[[ 42.5  45.3  -7.0  49.6  17.4]
 [ 31.8  44.4  -8.2  55.1  14.9]
 [  4.4   9.6   9.2  12.5   5.9]
 [ -1.3  -8.1  -5.2 -12.5  -4.5]]
->
[[45.3 -7.0]
 [44.4 -8.2]]

[[ 56.3  11.4 -11.2  -4.0]
 [-15.9  -8.7 -43.4  -2.1]]
->
[[ 11.4 -11.2]
 [ -8.7 -43.4]]

[[-12.5 -29.3 -31.2 -60.1]
 [  2.4   2.3  22.4  -7.5]]
->
[[-29.3 -31.2]
 [  2.3  22.4]]

[[ -1.1 -59.9  12.3   4.4  17.4]
 [  6.2 -47.3  11.4  19.9  28.0]
 [ -8.9 -54.3  16.5  -0.8  10.7]
 [  1.5 -24.1  16.8  27.7  27.8]
 [ 31.4   8.8 -29.2   7.0   8.0]]
->
[[-59.9  12.3]
 [-47.3  11.4]]

[[-25.1  37.7  19.8]
 [-27.7  40.6  -4.5]
 [-45.1  -3.6 -19.3]
 [-20.6  33.3 -29.4]]
->
[[37.7 19.8]
 [40.6 -4.5]]

[[-14.8 -35.2  34.5]
 [ 41.1  28.5 -46.6]
 [  4.1 -15.7  -7.8]
 [-14.9 -11.2  35.5]]
->
[[-35.2  34.5]
 [ 28.5 -46.6]]

[[ 38.9 -13.9  45.3]
 [  7.7 -61.9  -2.0]
 [  1.6  -0.5  -5.0]
 [  5.6   6.0   7.0]]
->
[[-13.9  45.3]
 [-61.9  -2.0]]
---
[[ -6.9  34.8   7.9 -51.7  15.1   1.0  -0.6]
 [ -1.6  16.6  11.3 -23.4   6.3  -1.0  -1.7]
 [  6.1 -14.9 -17.3 -10.9  10.0  -8.6   5.7]
 [ -8.5  16.2 -14.3   5.6  -5.7  -6.8 -21.9]
 [  1.6 -23.6   5.9  -9.1   6.1  -7.2  16.2]
 [ -5.9  15.8 -12.4   3.4 -13.2  -5.2 -11.1]
 [-11.7  24.8   4.9 -37.2  12.3   1.1   3.9]
 [  4.2  33.9 -11.8  25.0  24.5  20.1 -35.9]
 [  0.5 -23.9   2.2 -15.8  -3.2  -9.6   8.5]
 [ 16.6 -14.5   4.8  -8.4 -14.8   7.4 -23.5]
 [-20.5 -35.3  -5.6  44.7 -10.8   5.9  14.2]
 [ 22.3  21.6 -11.6 -33.7   5.9  -0.6 -15.9]]
->
[[ -0.6  -6.9  34.8   7.9 -51.7  15.1   1.0]
 [ -1.7  -1.6  16.6  11.3 -23.4   6.3  -1.0]
 [  5.7   6.1 -14.9 -17.3 -10.9  10.0  -8.6]
 [-21.9  -8.5  16.2 -14.3   5.6  -5.7  -6.8]
 [ 16.2   1.6 -23.6   5.9  -9.1   6.1  -7.2]
 [-11.1  -5.9  15.8 -12.4   3.4 -13.2  -5.2]
 [  3.9 -11.7  24.8   4.9 -37.2  12.3   1.1]
 [-35.9   4.2  33.9 -11.8  25.0  24.5  20.1]
 [  8.5   0.5 -23.9   2.2 -15.8  -3.2  -9.6]
 [-23.5  16.6 -14.5   4.8  -8.4 -14.8   7.4]
 [ 14.2 -20.5 -35.3  -5.6  44.7 -10.8   5.9]
 [-15.9  22.3  21.6 -11.6 -33.7   5.9  -0.6]]

[[-10.8 -36.2 -11.4 -20.4 -33.3  17.0 -20.1  45.8   9.3  -4.4]
 [ 22.6  -6.0 -17.4 -37.2 -15.0 -18.1 -10.7  14.2 -18.2  51.3]]
->
[[ -4.4 -10.8 -36.2 -11.4 -20.4 -33.3  17.0 -20.1  45.8   9.3]
 [ 51.3  22.6  -6.0 -17.4 -37.2 -15.0 -18.1 -10.7  14.2 -18.2]]

[[-60.2  -7.7   8.2   3.4]
 [ -0.9   0.1  -0.4  -0.3]]
->
[[  3.4 -60.2  -7.7   8.2]
 [ -0.3  -0.9   0.1  -0.4]]

[[ 31.3 -28.0]
 [-52.3  44.3]
 [ 22.4 -34.9]
 [ 37.6 -29.5]
 [ 28.8  -7.7]
 [ 26.7  10.7]]
->
[[-28.0  31.3]
 [ 44.3 -52.3]
 [-34.9  22.4]
 [-29.5  37.6]
 [ -7.7  28.8]
 [ 10.7  26.7]]

[[-33.2  29.6  -1.6  16.2   4.8  57.4 -11.2 -11.6 -61.9]
 [ 12.3  11.2  23.9  45.9 -11.8 -49.9  32.1   7.5  -5.4]
 [-34.1  24.2 -29.4 -20.3  18.5  50.0 -41.3 -11.2 -40.3]]
->
[[-61.9 -33.2  29.6  -1.6  16.2   4.8  57.4 -11.2 -11.6]
 [ -5.4  12.3  11.2  23.9  45.9 -11.8 -49.9  32.1   7.5]
 [-40.3 -34.1  24.2 -29.4 -20.3  18.5  50.0 -41.3 -11.2]]

[[ 25.1 -59.9  -9.7 -61.3]
 [ -6.8  10.5  15.6   6.8]]
->
[[-61.3  25.1 -59.9  -9.7]
 [  6.8  -6.8  10.5  15.6]]

[[ -7.6 -14.9  -0.4  -9.2  10.3]
 [ 21.5  -0.6  -2.1   4.8 -20.1]
 [-18.4  -8.2 -29.1 -26.9  16.7]
 [-17.2 -24.5 -19.2 -47.1  24.2]
 [ -5.8  -7.3 -23.4 -18.4   0.9]
 [-13.0  25.4  18.1  22.8   6.8]
 [-21.3  17.7 -15.1   4.3   8.8]]
->
[[ 10.3  -7.6 -14.9  -0.4  -9.2]
 [-20.1  21.5  -0.6  -2.1   4.8]
 [ 16.7 -18.4  -8.2 -29.1 -26.9]
 [ 24.2 -17.2 -24.5 -19.2 -47.1]
 [  0.9  -5.8  -7.3 -23.4 -18.4]
 [  6.8 -13.0  25.4  18.1  22.8]
 [  8.8 -21.3  17.7 -15.1   4.3]]
---
[[ 35.2 -11.6  12.6  -4.9]
 [ 19.8 -21.9 -27.2  24.4]
 [ 62.1 -38.7  -8.6 -35.2]]
->
[[-21.9 -27.2]
 [-38.7  -8.6]]

[[  8.8  14.3   8.8 -22.5]
 [ -5.2 -58.0  28.9  -5.9]
 [-24.4  17.9 -23.5  32.5]]
->
[[-58.0  28.9]
 [ 17.9 -23.5]]

[[ 15.2   8.6   0.0  23.0  12.5]
 [-20.9   0.9 -26.6  31.2  14.3]
 [ 27.7   2.1   9.3   1.1   5.8]
 [ 55.4  15.1  22.5   3.8  -5.5]]
->
[[  0.9 -26.6]
 [  2.1   9.3]]

[[ 30.7 -32.9 -45.6]
 [  0.9 -10.4 -11.3]
 [  0.8  22.1  22.1]]
->
[[-10.4 -11.3]
 [ 22.1  22.1]]

[[ -5.0  22.4  47.1]
 [ -2.7  -0.8   6.7]
 [ -2.4  38.9  29.7]
 [ -7.0   9.5 -33.2]]
->
[[-0.8  6.7]
 [38.9 29.7]]

[[-27.6  28.6  27.9  -9.7]
 [  4.2 -57.7 -39.8  -8.6]
 [  8.5 -12.6  -6.3  15.3]]
->
[[-57.7 -39.8]
 [-12.6  -6.3]]

[[-26.7 -10.7  -5.8]
 [ 21.6  45.4 -17.6]
 [  8.1  43.7 -10.2]
 [-24.3 -17.0 -10.1]]
->
[[ 45.4 -17.6]
 [ 43.7 -10.2]]
